(in the rows, 128 means zero)
Each path below is one point turned by a fixed rotation once a step. After each direction that follows a path, write how fast that rotation turns it, in degrees per step (0 if it stays still).
Each turn is a multiple of 5 degrees from 10 to 175, or 0.
Each row of a path follows its step; steps can be skipped.
Path 1:
step 0: [127 131 133 115 128 125 126 140 132 119 118 121 123 131 113 128 147 126
 125 120 136 141 129 118 116 136 125 124 137 133 128 128 119 120 127 135
 146 124 124 122 128 135 130 122]
step 2: [133 116 140 121 125 133 145 141 123 123 123 125 112 133 131 122 136 129
 140 112 136 124 127 121 129 134 131 134 137 133 126 131 130 131 126 125
 126 131 136 139 128 137 137 115]
step 4: [138 123 128 137 146 141 130 138 118 123 131 123 120 124 129 119 121 134
 118 124 126 131 130 126 136 128 134 118 149 126 128 119 134 131 133 136
 136 130 129 130 121 140 132 116]
step 5: [134 131 138 115 127 144 118 130 119 121 114 122 140 125 121 123 138 129
 109 136 136 125 130 124 126 126 125 119 136 133 132 137 133 132 136 129
 133 120 130 118 127 123 137 122]
step 7: [127 125 133 130 116 133 132 124 133 121 110 130 128 130 127 114 139 124
 124 123 131 131 117 114 135 130 121 133 133 131 131 124 110 128 132 113
 132 128 142 125 131 126 142 117]
step 9: [135 119 127 136 140 139 145 113 121 123 124 124 123 128 120 117 134 141
 135 128 133 133 124 134 135 120 130 133 138 137 124 128 121 132 129 132
 126 122 130 131 140 125 129 109]
step 12: [132 139 128 133 134 135 125 147 120 124 120 131 129 116 112 126 127 125
 128 130 125 130 133 109 124 132 129 132 136 124 140 127 114 134 128 117
 135 118 133 129 130 128 145 128]
step 13: [134 130 145 128 119 122 131 126 126 118 122 125 123 132 133 118 137 119
 126 133 134 122 119 113 134 127 117 125 131 140 135 114 119 120 113 123
 132 129 124 122 133 127 144 121]
step 14: [127 129 127 128 121 144 131 125 133 123 127 130 125 123 109 128 133 125
 142 122 130 121 125 128 130 131 141 127 140 132 127 119 120 126 118 129
 145 136 133 140 139 122 136 114]
step 15: [121 129 137 130 135 131 141 122 115 113 134 127 126 130 129 108 134 144
 125 124 138 126 122 125 135 123 127 138 137 132 128 127 132 131 116 135
 135 125 138 127 137 121 122 118]
Directions:
[129 126 127 130 127 127 125 127 126 129 123 131 134 130 128 125 130 127
 127 133 126 126 121 132 131 127 130 131 125 131 130 131 129 130 128 128
 126 128 127 124 130 126 128 125]
175
[127 128 126 126 128 131 123 130 127 129 128 127 132 132 125 126 130 137
 126 123 129 131 127 129 125 130 126 126 129 129 128 129 131 128 125 128
 129 126 129 128 127 126 125 133]
70
[129 125 128 129 129 131 127 124 131 126 124 128 129 127 125 128 129 126
 131 121 126 133 129 130 127 128 129 128 129 128 124 132 127 128 128 126
 127 128 124 129 124 131 132 125]
155
